The rows of Y fall into a few groups, which share some directions, and each row is roughly a mix of its group's hidden directions.
Y (105 x 10):
0.867	1.992	-2.401	1.344	-3.968	0.278	0.136	-3.823	2.229	-1.598
-2.561	2.701	0.168	2.068	-3.648	4.006	0.108	-0.495	1.392	0.745
2.502	-1.530	1.928	1.541	1.655	-3.805	0.468	3.872	-0.458	-1.714
0.021	1.337	0.099	-3.317	-1.545	4.445	-0.448	-3.853	0.492	0.184
0.571	0.374	3.525	-0.087	0.945	0.161	-1.242	5.487	1.148	-1.866
4.885	2.317	-1.946	-1.961	0.750	1.219	-2.687	-1.662	1.164	0.116
-0.756	0.311	-2.187	2.108	-4.380	1.457	1.729	-1.670	-3.133	1.863
-0.564	1.827	1.128	3.566	2.720	-3.707	-0.004	-1.240	3.149	-0.154
1.419	1.478	-1.683	3.863	1.122	-0.586	0.813	-0.522	3.462	3.715
-1.437	0.672	-2.889	-2.611	-2.522	2.005	1.251	-4.352	-0.648	1.134
0.896	3.047	0.021	2.895	0.159	-2.947	-3.179	2.219	2.635	-1.056
-2.166	2.247	-0.115	-0.826	-3.691	4.911	-1.218	-0.493	0.519	-0.299
0.432	-1.098	-3.062	0.093	-5.181	-1.085	-0.083	-1.012	-3.122	-0.833
-2.886	0.906	1.798	2.623	-4.007	0.793	0.889	-3.139	0.396	1.875
-2.894	0.866	1.570	-1.996	0.360	5.237	-1.587	-0.764	1.192	1.618
1.581	-0.261	-3.116	2.857	-0.557	1.534	0.332	-1.643	-4.055	2.813
0.770	0.011	2.674	2.787	-0.917	-3.577	2.039	-0.731	1.078	-3.907
2.517	3.708	-2.587	0.143	-2.678	1.165	-3.074	-1.773	1.287	-0.835
3.063	-1.074	-3.568	0.097	1.353	0.844	-0.343	-1.679	-4.638	-0.084
1.801	-1.395	-2.469	1.245	-0.385	-1.305	1.894	-3.191	-4.568	-0.972
2.018	-4.901	0.303	0.508	1.025	-0.009	2.511	0.160	-3.714	0.804
0.835	-2.332	0.287	-1.705	1.653	-0.372	3.861	-3.135	2.628	2.576
2.625	-0.931	-3.117	1.260	-0.847	-1.605	-1.232	-3.253	-1.184	3.797
-1.666	3.331	-3.136	-2.240	-3.524	0.576	0.289	-2.146	0.061	-2.025
-2.434	1.843	-0.696	-3.005	-1.019	4.489	-1.380	-2.090	1.670	-1.088
-0.695	-0.799	2.512	-2.158	4.666	3.284	2.206	0.745	0.166	0.420
-3.144	1.256	-0.011	-2.072	-2.499	3.771	-0.160	-3.422	0.686	-1.356
1.887	4.543	-1.450	2.363	-0.766	-1.329	-2.013	-0.533	3.147	-1.337
-0.235	4.766	-2.853	2.949	1.008	-1.375	-2.224	-1.601	0.284	0.403
-2.879	1.686	1.589	-2.437	1.094	2.660	-2.972	-2.902	1.093	1.988
1.088	-0.176	-0.354	-3.726	-3.090	4.482	-0.556	1.291	-1.807	0.413
1.321	3.233	-2.388	0.374	-2.271	2.604	-1.466	-0.337	3.574	2.293
-2.659	-1.730	1.771	-3.154	-0.724	4.132	2.080	-1.766	-0.662	1.281
-1.558	0.100	-0.602	-2.565	-2.513	2.060	-1.088	-3.391	0.430	4.179
-1.814	-0.354	-1.151	-3.539	-1.715	4.630	1.978	-1.629	-1.211	0.768
2.269	1.475	-0.854	2.235	-1.281	0.735	0.754	-2.865	1.818	4.791
-1.440	-1.011	0.501	-0.873	-3.206	0.417	-1.564	4.183	-3.172	-2.387
0.637	3.898	0.079	-1.598	0.332	1.328	0.637	2.716	2.765	-3.848
-1.978	1.734	-2.678	-1.853	-1.566	4.019	-0.923	-3.365	1.167	0.772
-0.315	-3.362	3.283	0.841	0.234	2.446	-1.906	3.506	-2.147	-0.899
2.006	-1.226	0.014	1.842	2.525	-4.640	1.548	0.631	-2.418	-2.193
2.572	-1.260	-0.661	1.563	-2.173	-5.188	0.119	1.817	-1.239	-1.644
-2.808	2.362	-0.400	0.720	-4.437	2.762	-1.017	-2.291	1.508	0.501
1.318	-2.049	0.554	-2.095	-0.749	-0.369	-2.952	3.600	-3.844	-1.576
-2.655	-0.711	0.980	-3.022	-0.018	4.191	-1.768	-1.845	-2.856	0.608
-1.394	-2.744	0.778	-3.930	0.881	3.769	-0.007	-2.177	-0.515	2.181
-1.955	-1.780	-1.183	-3.364	-2.628	3.879	-0.401	-1.639	-2.393	-0.192
2.478	-3.086	2.935	2.096	1.694	-2.930	-0.513	2.435	0.620	1.886
-1.926	-0.120	0.784	-1.287	-1.476	2.609	-2.949	-2.241	-0.326	4.633
1.949	-0.190	-4.438	1.203	-1.775	-1.179	1.102	-4.212	-1.242	0.507
-3.560	1.738	-0.221	-1.041	-1.806	5.076	0.091	-2.063	-0.346	-0.169
0.444	-0.327	0.011	2.456	3.353	3.231	3.366	2.684	1.282	-1.438
-1.311	-0.629	-0.889	-5.427	-0.257	2.126	-2.053	-2.912	-0.789	-0.070
-0.365	-2.250	1.970	-4.437	1.307	0.899	-2.488	-1.153	-3.387	-0.001
-0.106	0.193	-0.158	0.333	-1.755	0.004	0.322	3.858	-1.554	-5.441
2.740	0.887	-3.746	0.577	-2.939	1.981	-1.432	2.874	-1.402	1.665
-0.651	-0.797	2.166	1.222	5.934	-1.215	1.561	1.911	-0.003	-0.502
-2.616	0.245	0.534	-2.795	-3.056	4.679	-0.134	-1.985	-0.259	0.059
-1.267	-1.479	4.003	-1.353	3.562	2.488	-0.040	1.984	0.458	-2.366
2.544	-0.643	-0.028	4.519	2.547	-3.698	-0.124	1.600	-0.304	-0.362
-1.939	1.411	-0.698	-1.706	-3.963	3.959	-1.985	-2.396	0.087	-0.217
-2.354	2.006	-0.853	1.713	-2.561	2.037	-0.995	-2.370	3.383	2.877
-4.060	0.208	-0.758	-0.159	0.397	1.028	1.692	-4.481	1.180	2.756
-1.462	-0.949	3.361	-2.080	4.997	2.239	0.081	-0.482	-0.358	-1.120
-1.861	1.624	-0.482	1.140	-4.637	2.015	-0.372	-3.539	1.165	1.748
3.750	1.863	-1.429	-3.015	1.730	2.152	-2.244	-2.232	1.958	0.350
-1.818	1.656	-0.703	-0.705	-4.719	3.586	-1.341	-2.496	-0.046	0.265
-2.144	-1.682	2.971	-2.956	2.751	3.853	0.774	-0.613	0.283	-1.346
-1.694	0.198	-0.734	-3.251	-1.788	4.435	1.135	-1.749	0.170	3.002
-3.734	1.791	2.778	1.342	-2.737	1.965	2.149	0.142	1.303	-2.431
-4.622	0.659	0.254	-1.117	-1.753	3.314	0.727	-2.985	-0.167	1.907
-1.403	1.927	-1.391	-2.542	-4.558	1.987	-0.371	1.511	2.797	-1.107
-0.707	2.899	-0.858	4.037	-2.992	-2.698	-0.546	1.429	0.352	-2.373
-1.313	-0.944	2.458	-3.803	2.781	3.679	2.079	0.879	-0.551	-0.698
2.179	1.770	1.472	1.567	1.810	-3.562	-0.240	3.723	0.312	-2.789
-3.195	2.786	-0.176	-1.511	-1.220	4.370	-1.756	0.381	-0.111	-2.480
-2.720	0.985	-0.884	0.039	-1.019	4.563	-1.091	-0.549	-0.720	4.153
2.089	-1.329	-2.852	2.551	1.886	-3.771	1.771	-1.427	-0.670	2.468
2.342	-2.079	0.643	-0.030	3.608	-3.765	1.051	2.785	-1.451	-1.376
-1.027	-0.162	-3.664	-2.552	-0.835	2.734	-0.710	-3.446	-1.705	2.407
-2.506	1.616	0.003	-0.178	-1.875	1.272	1.905	-5.004	-0.386	-2.720
-1.270	2.415	3.239	1.864	-0.830	3.929	-2.642	0.561	2.329	0.101
-1.687	1.139	-2.233	-1.489	-3.928	3.083	-0.711	-2.848	-1.184	-1.993
0.251	3.797	-3.200	1.612	-2.133	-2.144	0.014	0.921	0.219	-3.593
0.042	-1.429	1.856	-1.746	4.595	-2.488	0.896	3.091	0.578	-1.933
-0.853	-0.141	-1.528	0.217	-4.791	2.785	-1.884	-2.055	-1.266	2.656
-0.558	-2.716	4.275	-1.336	1.779	2.452	-0.165	1.282	2.422	2.410
2.959	-0.171	-0.394	0.717	-0.625	0.510	-4.575	0.199	0.210	4.376
2.681	0.346	1.260	-1.585	3.698	-1.958	0.031	3.376	-0.128	-3.152
3.189	1.187	1.177	-3.842	3.528	2.118	-0.528	-0.056	2.302	0.168
4.454	-1.067	0.633	-1.970	-0.902	1.672	-2.041	0.597	-2.337	3.379
-1.853	2.076	-0.003	0.977	-5.055	2.101	-2.704	-1.931	0.208	0.725
0.267	2.673	-4.152	0.172	-2.238	1.758	-0.115	-3.801	1.437	-1.076
4.114	-2.015	0.582	0.759	0.079	-3.055	-2.506	1.787	-1.943	2.403
3.914	0.465	-2.786	2.902	-2.995	-2.199	-0.751	-1.618	0.537	1.129
-1.232	4.317	-1.330	0.055	3.387	0.118	0.927	-2.104	2.665	-2.115
0.044	2.725	-3.271	0.921	-4.075	-0.383	-1.072	-1.276	0.986	3.285
-2.796	-0.231	0.591	2.644	0.999	1.886	0.874	-2.699	-1.783	4.390
-0.392	-3.473	1.507	0.364	2.772	-2.398	3.710	1.329	-2.586	-0.037
0.495	-2.603	1.042	-2.456	0.695	-0.208	1.399	-3.238	0.983	4.711
-0.434	-1.482	4.385	0.244	2.890	-1.414	-1.809	1.555	1.825	-3.037
-0.681	3.263	-1.255	3.952	2.748	1.023	-0.350	-0.674	3.354	-1.240
1.613	1.073	-1.180	1.681	2.676	-3.325	3.079	-1.007	3.210	-1.813
-1.731	0.489	-0.883	-1.463	-5.110	3.630	-1.320	-0.212	-1.708	-0.338
0.427	-3.012	3.010	-2.668	3.428	-0.436	2.147	-1.860	1.471	1.633

One row of each group comes first, with its name. Which group is each row after those in?
-2.978	0.892	-0.833	0.478	-5.012	1.094	-2.364	0.739	-1.545	-2.200
T
2.214	-2.378	-0.537	1.111	4.004	-3.168	1.404	-0.005	-3.179	0.183
M
0.311	-0.705	-2.740	-1.399	1.374	0.341	3.634	-4.585	-1.555	1.250
D

1.293	-4.303	0.063	-1.485	0.294	0.922	4.100	-1.700	-0.360	2.665
D
-0.396	0.718	1.874	-0.213	5.877	-0.482	1.374	-1.136	2.051	-1.970
D
-0.121	-3.938	3.917	-3.378	2.138	0.086	0.551	0.243	-1.691	-0.438
D
0.963	-1.140	2.054	1.654	3.769	-3.973	2.648	1.738	-0.542	-0.875
T
0.985	2.279	-0.453	-3.779	0.257	4.373	1.152	-1.827	2.332	-0.571
T
1.647	-1.290	0.999	-1.296	3.712	-3.019	0.828	3.439	0.376	-2.769
M
-1.557	-0.713	-3.105	-3.927	0.218	2.094	0.594	-3.294	-2.542	-0.410
M
1.809	-1.409	1.517	4.120	2.419	-2.979	-1.857	2.329	-1.145	-0.905
D
1.684	1.624	-1.205	2.822	0.528	-5.288	-0.710	0.459	0.104	-2.532
D
1.161	-2.704	2.064	0.613	3.265	-4.741	0.975	-0.838	-1.469	0.145
M
1.378	-0.574	0.512	3.033	-0.635	-3.560	3.451	2.480	-1.169	-2.465
M
